The rows of Z fall into 3 groups, and each row is roughly a mix of its group's hidden directions; one row fits no group.
Z (110 x 10):
1 186 -54 253 -97 -116 -4 -182 -152 -482
-108 208 175 108 29 367 215 -279 226 68
88 110 15 -264 342 -325 -37 209 10 -235
320 -129 368 260 -36 -48 -112 -194 -70 -179
13 244 -133 19 167 192 -26 -120 -187 -469
21 204 -90 258 -17 449 204 -200 46 106
160 1 26 -385 -159 -88 -144 106 245 337
194 38 -43 152 77 549 -57 -126 -134 64
340 -33 310 272 -145 -56 -115 31 -86 284
16 225 -171 233 190 473 136 -26 -11 7
161 -356 -95 53 128 -359 -190 161 -186 78
-139 135 316 -349 -208 212 -81 -119 155 -142
94 38 -37 138 193 -40 -279 -244 49 -451
-281 235 249 -148 156 -264 100 156 97 -238
-89 -320 154 48 -166 -444 -14 -102 32 201
-472 93 156 -200 -160 -273 9 45 59 -104
-218 -251 -27 -118 194 -137 -88 -411 -223 68
-484 -33 137 -102 201 -201 -153 -30 -209 -12
-349 -199 -168 93 42 28 454 -3 -42 -67
79 -76 -135 -111 -72 -561 -7 205 -50 -76
-325 -58 -45 41 167 -446 3 254 -50 -79
223 185 -50 -159 60 -18 -368 -164 172 -324
-19 -175 134 233 436 74 197 -153 48 222
-4 -101 157 89 482 148 289 -137 69 -93
16 106 -344 -70 -288 8 -312 -30 -179 255
-347 -179 -216 -193 -2 29 388 64 108 97
-172 -264 -151 -22 -66 -498 -96 135 -70 71
42 -225 174 65 38 -144 397 60 376 31
-52 17 -263 106 113 -9 335 257 361 90
26 128 93 59 204 63 -404 -102 263 -308
-136 202 197 250 224 100 -173 136 -343 -160
353 -146 349 285 -121 -101 -28 -117 43 -151
174 349 -82 -26 -120 43 -6 -8 -415 -255
31 226 70 370 235 -367 -29 117 -35 118
369 80 2 248 -324 49 -149 136 73 235
-197 144 486 -31 32 -212 157 -38 184 -102
-315 -101 -107 -127 109 -114 -212 -269 -361 57
191 -131 -235 -295 -201 -49 184 -132 328 -122
-14 478 23 12 250 195 214 -12 -27 -191
-252 40 -250 -371 170 114 29 -15 249 -206
136 224 231 254 -22 -95 -438 16 -133 -82
424 114 70 227 -246 137 -262 3 -53 116
-31 -361 144 -82 -97 -374 -258 159 -110 26
124 122 -176 -209 -233 54 -431 -197 -163 14
154 307 19 199 -169 115 -18 439 106 -95
152 -245 133 3 8 -219 -315 -60 325 235
-256 -22 -256 -230 -150 -169 172 -110 269 -252
-351 -226 -230 -94 108 43 387 -21 103 -53
-193 -75 58 -139 293 44 414 15 75 -287
-188 -204 91 311 -19 -390 150 -68 56 220
-105 284 -42 152 -313 -229 -6 -72 -115 -356
-364 12 -182 -5 -24 -359 -168 64 -85 -279
147 332 -183 -72 108 450 68 -9 -3 -150
303 -188 -261 77 348 62 -160 40 -227 88
-152 -54 -157 -181 -156 -516 -15 181 6 -76
360 -177 -103 -56 -106 -465 -29 75 -61 29
73 -345 -5 -98 -67 -413 -240 142 -154 48
208 254 -112 198 -226 -86 355 66 246 -64
283 -41 319 214 22 138 -95 119 -84 365
366 -68 -33 158 127 440 -50 -144 -41 116
-227 36 53 -204 20 42 -251 -188 -457 -81
-133 34 29 -186 246 125 -95 -240 -306 -349
81 -277 -171 -269 -65 -88 246 -242 276 140
-240 -185 -217 7 158 130 413 25 -248 -2
-172 -112 -131 -384 142 199 187 112 262 174
-86 -78 81 -54 -80 108 247 257 -126 478
-366 141 98 -183 140 -182 -27 283 104 -268
217 -29 -80 150 5 524 -94 -135 -149 108
477 96 152 268 -92 231 -20 54 111 59
-346 181 -262 -391 107 121 -51 64 -69 47
-166 -140 190 185 470 55 126 -152 -108 143
301 14 175 163 -79 -49 -90 -77 -18 -492
-35 -283 119 257 83 -50 49 115 -250 404
143 270 183 231 -4 -44 -416 -10 -173 -166
91 195 228 236 -21 -119 -483 36 -84 -43
-117 169 242 209 50 472 109 -170 37 34
20 253 -205 211 233 428 114 49 -69 -64
-145 13 29 -53 -402 -457 119 -26 46 27
211 -147 -132 -156 -195 -100 248 -34 427 -109
36 265 -102 60 -66 -132 -185 -163 -133 -476
316 -13 264 251 -94 -67 -197 60 -207 285
303 106 -42 282 -301 -19 -148 206 128 238
-31 -105 -5 -355 156 48 -248 148 200 353
-248 -123 412 -316 1 9 -232 -106 15 -30
61 242 107 -119 86 61 -446 -12 280 -192
334 31 -286 -53 -438 108 29 -83 -28 60
94 218 33 173 -133 437 210 -225 135 61
135 -252 156 -59 -55 -147 -165 36 288 409
87 -242 126 -21 32 -136 365 -10 421 -12
299 -2 -153 -85 -111 177 272 67 386 147
-281 -343 -23 -74 103 -144 -20 39 348 236
-76 36 62 42 -83 563 -1 -232 114 95
-106 -6 -81 396 308 -184 119 126 114 -256
-24 62 -205 -297 -285 53 -252 -60 -79 347
-256 -291 -104 11 143 54 285 129 -204 298
189 -103 -189 -475 -36 41 127 -81 276 56
186 340 -8 25 58 94 -248 -104 -154 -392
210 -150 -73 -103 144 -461 -114 244 -125 -91
336 -82 71 88 -15 231 176 -40 178 403
-248 152 386 46 129 131 181 -163 290 -14
-77 -177 -196 321 162 -367 146 -6 -60 219
-79 58 49 -88 346 358 -187 247 11 -221
1 44 -299 -368 -247 93 -127 -87 10 305
-40 41 10 400 168 117 87 -123 -234 -361
-1 -210 -136 -202 -108 -40 313 -28 275 348
-93 -126 257 37 363 122 354 -80 -106 -175
3 55 302 207 236 60 -80 -70 -269 -364
-315 80 -255 -185 51 7 -259 -105 -309 179
323 -36 -270 -176 -359 53 86 -43 241 57
149 -124 -65 -33 243 -453 -98 231 -197 -64

One row of each group comes first, with its name. Which group is each row after those in?
-170 -10 -158 217 215 110 155 -135 -201 -413 : D
253 -365 -82 -7 -182 -342 -145 -11 -87 174 : A
-80 -129 -48 436 192 -349 -78 -2 125 -130 : F

373 126 122 157 -185 63 26 149 137 -372 : F
137 -106 -2 -56 274 -456 -96 221 -170 -102 : A
86 146 -190 -109 -499 -65 -236 148 -55 47 : F
327 -71 285 294 -166 -105 -86 6 -102 278 : D
110 288 -164 -138 -249 -211 -112 -121 -163 -335 : D
74 71 -75 -7 75 122 165 222 421 350 : F
175 272 172 275 -5 -15 -318 -32 -249 -197 : D
135 375 7 -158 -230 56 3 -72 224 -342 : D
101 -25 -337 -244 -219 100 79 -19 171 367 : F
